128 stands for zero in the data rows.
Some points, one per row:
[111  79 138 127 158 114 125 121]
[137  89 131 113 134 127 131 167]
[111  88 121 102  94 112 141 121]
[220  99 112 182  83 135  46  30]
[124  85 157  92 119 129 137 124]
[123  86 130  84 109 116 131 152]
[115  93 129  40  92 130 147 120]
[121  90 135 138 155 125 131 151]
[115  81 147 107 139 127 127 109]
[131  88 149 148 179 131 141 149]
[119  90 103 144  74 137 123  63]
[116  97 137  37  94 121 145 127]
[109 255 130 147 142 125 133 168]
[127  84 128  95 120 115 127 155]
[116  83 143 139 164 124 127 132]
[122  93 133 139 148 122 127 150]
[130  94 105 161  83 135 119  62]
[122 131 137 149 202 139 129 158]
[157  98 119 190  88 143  95  48]
[121 255 116 151 168 148 136 179]
[123  94 136  79 102 125 147 144]
[130  97 107  75  93 138 140  94]
[121  83 147 133 154 122 134 132]
[109  86 125  72  92 113 134 127]
[120 255 126 147 155 135 133 170]
[222  98 109 192  83 130  59  35]
[106  89 109  32  82 119 137 101]
[157  93 110 188  82 128  66  32]
Here are 19 more points, each followed by its number:
[115  88 102  43  84 126 136  95] 0
[111  92 122 129 101 122 145 124] 1
[175 103 106 177  93 144 117  65] 2
[153 100 106 142  90 139 121  71] 3
[116  94 116 139  99 125 144 125] 4
[130 100 113 147  85 144 139  88] 5
[118 205 127 142 182 133 130 171] 6
[119  92 156  71 108 117 139 140] 7
[112 255 131 142 131 115 134 161] 8
[128  99 138 149 151 132 141 167] 9
[123  95 112 146  85 140 144 100] 10
[124 252 130 153 183 137 138 180] 11
[117  93 146 146 204 138 129 133] 12
[126  93 161  88 116 134 143 139] 13
[115  93 126  84  92 120 143 128] 14
[120  83 151 136 183 140 132 119] 15
[110  91 119  91  80 118 137 120] 16
[152 101 125 186  92 148 118  66] 17
[132 111 149 155 219 148 142 157] 18
Which of these numbered points is nearest to each point below, ignoring the direction in which the first points spread most? Its number follows each.
[112  94 108 135  85 119 139 110] > 4
[128 104 136 141 137 132 138 169] > 9
[108 255 127 145 133 111 131 153] > 8
[122 255 127 151 169 141 143 178] > 11
[112  91 138  38  93 110 139 126] > 0
[177  97 117 198  91 133  49  32] > 6
[118  88 129  73  99 108 134 143] > 14
[130  91  96  96  81 131 127  77] > 16
[113  96 113 140  90 129 146 108] > 10
[109  90 123 118  97 117 145 122] > 1
